Read these off the array that follows.
1) The third smallest entry?
2) The entry just left of 0.34?
3) The entry just right of -4.14?
4) The 2nd largest entry?
5) The largest entry?
6) The entry just left of the largest entry?
[[3.67, 4.23, 4.86, -4.14, 0.21, -1.74, -2.16, 4.57, -1.32, 3.57, -4.28, 4.78, -2.28, 1.28], [0.92, 0.63, -3.94, -0.38, -3.07, 0.34, -4.68, 2.22, -1.92, 1.72, 2.24, 0.57, 4.38, 2.03]]
1) -4.14
2) -3.07
3) 0.21
4) 4.78
5) 4.86
6) 4.23

Questions about the grid below.
1) Give the entry just left of -5.270.
2) Give the entry just left of 6.521.
3) Give the entry just right of 11.941.
[[  3.687   7.560   6.521  -5.270  13.975   6.195   0.361  11.397  13.145
   15.159 -13.718]
 [ -7.518  14.439   6.880  17.959  18.076   1.842   0.249   3.616  10.025
    4.178  -1.851]
 [  5.399   3.091   2.451  17.959   1.978  11.867   5.830   6.868   6.409
    4.178  -0.328]
 [ 10.538   2.673  -5.353  14.297   0.632   4.147   5.136   6.271   6.409
    4.712  -3.992]
 [-26.707  16.320   7.399  -9.707   4.229   4.659 -13.075   5.309  15.659
   18.433  -7.525]
 [-10.115  13.501  11.022   5.756  18.076  10.613   2.455  10.600  15.678
   11.313 -10.310]
 [-11.596   2.673  11.022   9.038  -1.901  11.867   5.830  11.397  10.142
   13.068  -0.328]
 [-19.344  11.941   1.194 -14.175  -5.099   3.544 -13.699   4.059  11.557
   18.521  -5.650]
 [ 10.538   5.707  -5.353 -14.175  -5.099   6.285  -7.826  10.393  11.216
   19.524 -13.718]
 [-26.598  16.320  -5.087   3.308   9.767   1.028 -13.820   3.616  15.678
   13.222 -12.510]
 [-26.707   5.645   6.086  17.707   4.149   1.028 -13.820   5.457   8.921
   19.524  -0.742]]
1) 6.521
2) 7.560
3) 1.194

array([[-0.091, -0.152, -0.195,  0.103,  0.019,  0.163,  0.076,  0.043,
        -0.172,  0.168],
       [-0.148, -0.129, -0.063, -0.090,  0.028, -0.160,  0.102, -0.166,
         0.097, -0.054],
       [ 0.081,  0.050, -0.025,  0.055, -0.082,  0.137, -0.143,  0.122,
        -0.179,  0.030],
       [-0.127, -0.175, -0.184,  0.063,  0.034,  0.086,  0.111, -0.018,
        -0.109,  0.134],
       [ 0.080,  0.051, -0.027,  0.056, -0.079,  0.138, -0.141,  0.124,
        -0.182,  0.033],
       [ 0.081,  0.054, -0.022,  0.052, -0.081,  0.131, -0.145,  0.120,
        -0.177,  0.028],
       [-0.005,  0.068,  0.124, -0.181, -0.056, -0.255, -0.097, -0.138,
         0.146, -0.234],
       [-0.149, -0.179, -0.159,  0.014,  0.042,  0.004,  0.130, -0.076,
        -0.038,  0.081],
       [-0.135, -0.179, -0.180,  0.052,  0.033,  0.067,  0.117, -0.032,
        -0.092,  0.123],
       [-0.146, -0.179, -0.161,  0.023,  0.041,  0.016,  0.127, -0.068,
        -0.048,  0.089],
       [-0.011,  0.058,  0.123, -0.183, -0.057, -0.263, -0.086, -0.147,
         0.153, -0.230],
       [ 0.072,  0.036, -0.048,  0.073, -0.070,  0.159, -0.128,  0.132,
        -0.196,  0.056],
       [ 0.014, -0.050, -0.128,  0.119, -0.037,  0.215, -0.047,  0.129,
        -0.230,  0.138],
       [-0.034,  0.036,  0.109, -0.185, -0.044, -0.270, -0.060, -0.166,
         0.163, -0.225],
       [ 0.063,  0.024, -0.060,  0.082, -0.070,  0.171, -0.116,  0.133,
        -0.204,  0.070],
       [-0.032,  0.038,  0.107, -0.184, -0.044, -0.274, -0.062, -0.164,
         0.165, -0.225]])
Find the entry just left of the smallest entry.
-0.044
Find the entry just right of -0.011.
0.058
Find the entry just left of the largest entry.
-0.037
The entry just left of 0.109 is 0.036
The entry just right of the smallest entry is -0.062
The entry just right of -0.145 is 0.120
Find the entry just right of the largest entry.
-0.047
Find the minimum.
-0.274
The entry just left of 0.165 is -0.164
The entry just left of -0.056 is -0.181
Find the entry just right of 0.072.
0.036
The entry just right of -0.164: 0.165
The entry just right of -0.129 -> -0.063

Read these off the grid that follows. Counting starts at 0.
1) Report the entry at row 2, column 0.
2) Report the entry in row 1 and column 0.
3) Report the entry directly above 1.98.
4) Report the entry at row 0, column 2.
5) Report the smallest entry.
6) Report the entry in row 0 and column 1.
7) Report the entry just right of the largest entry.
8) Report the entry in the bottom-left corner.
[[1.08, 0.92, 1.16, 0.55, 0.72, 0.95, 0.77, 0.50, 0.90, 1.09, 0.65, 1.94, 2.35, 1.47, 1.12, 0.74],
 [0.84, 0.40, 0.49, 0.49, 1.00, 0.89, 0.76, 0.33, 0.79, 0.88, 0.41, 1.13, 1.48, 0.72, 0.95, 0.46],
 [0.82, 0.90, 0.87, 0.36, 0.41, 0.99, 1.00, 0.33, 1.20, 0.63, 0.43, 1.39, 2.04, 1.24, 0.69, 0.88],
 [1.87, 1.85, 0.92, 1.37, 3.08, 2.34, 2.11, 0.92, 1.89, 2.65, 1.49, 2.91, 3.47, 2.01, 4.35, 1.05],
 [0.56, 0.26, 1.05, 0.36, 0.32, 0.84, 0.50, 0.58, 1.55, 0.74, 0.19, 1.05, 1.98, 1.37, 0.37, 0.36],
 [1.76, 2.10, 0.98, 0.70, 1.62, 1.60, 0.95, 0.68, 1.50, 1.05, 1.33, 2.67, 3.62, 2.15, 3.18, 1.62],
 [2.07, 1.32, 0.97, 1.18, 1.79, 1.33, 1.05, 0.65, 1.41, 1.87, 0.93, 2.87, 4.20, 1.84, 1.89, 1.57],
 [0.68, 0.40, 0.71, 0.45, 0.92, 0.74, 0.70, 0.35, 0.80, 0.89, 0.43, 1.06, 1.46, 0.73, 0.81, 0.48],
 [0.83, 1.45, 0.48, 0.63, 0.92, 0.88, 0.75, 0.35, 0.62, 0.99, 0.91, 1.41, 2.57, 1.02, 1.52, 1.39],
 [0.92, 0.92, 0.72, 0.21, 0.53, 0.73, 0.90, 0.20, 0.49, 0.47, 0.50, 1.50, 1.12, 1.01, 1.15, 0.54]]
1) 0.82
2) 0.84
3) 3.47
4) 1.16
5) 0.19
6) 0.92
7) 1.05
8) 0.92

grid =
[[4.81, 5.31, -4.21, -2.47, -1.81, -0.68, -0.02, 1.40, -1.26, -0.02],
 [5.33, 1.45, 1.07, -0.04, -0.64, 0.75, -1.40, 1.07, -2.86, 0.29]]
Counting starts at 0.
What is the entry just left of 1.45?
A: 5.33
What is the entry just left of the smallest entry?
A: 5.31
What is the entry just left of 0.75?
A: -0.64
The top-right entry -> -0.02
What is the entry in row 0 and column 2?
A: -4.21
What is the entry in the top-left corner?
A: 4.81
The entry just right of the largest entry -> 1.45
The entry just left of 1.40: -0.02
The entry directly below -4.21 is 1.07
The entry just right of 0.75 -> -1.40
What is the entry just right of -0.64?
A: 0.75
The bottom-right entry -> 0.29
The entry directly below -2.47: -0.04

Read these off the matrix that follows.
1) Which number is the entry at the centre?
2) Which number is the entry just right of 3.31?
3) Which number is the entry just right of -2.87?
4) Which number is the entry just left of the largest entry?
[[-3.62 -1.71  2.13  2.87 -1.05 -1.61 -1.60 -2.86  2.05 -1.53 -1.52 -1.56
  -3.96 -1.78  2.01]
 [-1.99 -2.65  3.36  1.72 -2.40 -2.67 -2.71 -1.61  3.07 -2.64 -2.63 -2.60
  -2.20 -2.87  3.19]
 [ 3.69  1.28 -1.92 -3.20  0.92  1.38  1.31  3.11 -1.77  1.28  1.26  1.29
   3.97  1.65 -1.76]
 [-2.85  2.25 -2.17  2.61  3.00  2.24  2.19 -3.22 -2.78  2.23  2.25  2.20
  -2.63  2.41 -2.78]
 [-1.26 -2.89  3.63  1.15 -2.79 -3.00 -2.96 -1.02  3.43 -2.97 -2.92 -2.88
  -1.48 -3.17  3.47]
 [-4.17  0.77 -0.52  3.38  2.17  0.84  0.84 -4.14 -0.95  0.74  0.79  0.79
  -4.05  1.14 -0.95]
 [ 1.99  2.44 -3.24 -1.82  2.55  2.55  2.45  1.67 -3.03  2.47  2.50  2.50
   2.18  2.92 -2.99]
 [ 2.97 -2.04  1.90 -2.69 -2.84 -2.01 -2.11  3.31  2.50 -2.04 -1.99 -2.01
   2.77 -2.26  2.56]
 [-2.37 -2.33  3.09  2.04 -2.11 -2.31 -2.31 -1.87  2.77 -2.29 -2.21 -2.27
  -2.66 -2.65  2.74]]
1) -1.02
2) 2.50
3) 3.19
4) 1.29
